In the data rows, the value 128 means zero.
Some points, each followed by its number:
[ 58 205  82 191 128 178 133  86 227 143 152  96] 0
[179 110 144 160 144 118 115 114 122  98 179 162] 1
[122 149 132 122 144 153 162 143 143 138 125 116] 2
[107 106 150 129 115  87 128 140 111 118 165 137] 3
[177 107 126 136 109 147  85 119 110 114 138 131] 4
[118  72 170  75 111  99 137 111 113 118 131 161] 5
[147 116 104 135  84 129 137  73 164 177 139 205] 6
[100 112 151 104 115  79 161 126 129  91 120  97] 7
[169 124 135 147 174 117 146 134 116 147 121 137] 8
[101 119 123 131 140 102 142 144 101 131 137 106] 9
[105 129 131 127 147 124 100  91 152 151 113 154] 10
[127 119 117 185 151 150 127  95 136 154 156  90] 11
[101  81 160 124 102  93 135 121 124 156 124 119] 12
[152 171 121 135 112 113 163 133 167 140 106 159] 13
[182 130 132 170 126 151 127 107 128 185 135 135] 14
[130 146 124 145 186 167 114 105 153 101 101  85] 15
[ 56  70 118  64 116 107 160 140 131 159  61 134] 16
[ 48 230 107 179 211 210 100 113 140 207  83 103] 17
[ 83 121 111  87 112 105 151 120 139 170 139  97] 18
[120 126 152 145 169 161 106 134 111 148 147 136] 19
[170 150 167 151 110 118  68  77 172  49 132 122] 20
[170 151 122 177 134  70 122 148 137 120 131 125] 21
Which five points above are nearest to each new point? Their numbers follow each, nearest first.
[155  81 121  72  73 114 132 152  75 112 109 161] 5 4 3 12 9
[ 86 142 107 148 134 147 154 158 150 152 113 128] 2 9 13 18 10
[ 58 210 138 123 141 120 153 199 132 124  94 140] 2 9 13 7 18
[175  85 163  53 106  83 113  83 142  94 150 147] 5 3 4 7 1
[111 132 103 105  68 122 122  96 128 132 100 106] 18 12 7 10 9
[115 197 128 139 242 171 105 153 112 113 135  73] 15 19 2 8 11
[134 112  88  55  62 125 156 125 140 130 101 113] 18 7 16 2 12
[106 170 155 125 140 139  91 103 177 103 116  82] 15 10 2 20 19
[119 122 124 138 128 166 132 116  94 173 112 163] 19 14 10 2 8
[ 97  72  73  67 133 111 175 152 131 139 107 174] 16 18 5 9 12
[184  63 134 114  95  58 140 188  86  86 162 152] 3 5 1 4 21
[101 175 179 138 171 153  99 143 113 129 117 129] 19 2 10 15 9
[124  76 121 135  98 134  97 112 121 117  98 151] 4 10 12 5 3
[ 45 126  87 109 109 138 129  77 161 150  78  55] 18 10 16 9 2
[148 103  95 123  75  92 202 146 121 162 183 163] 3 6 13 18 9
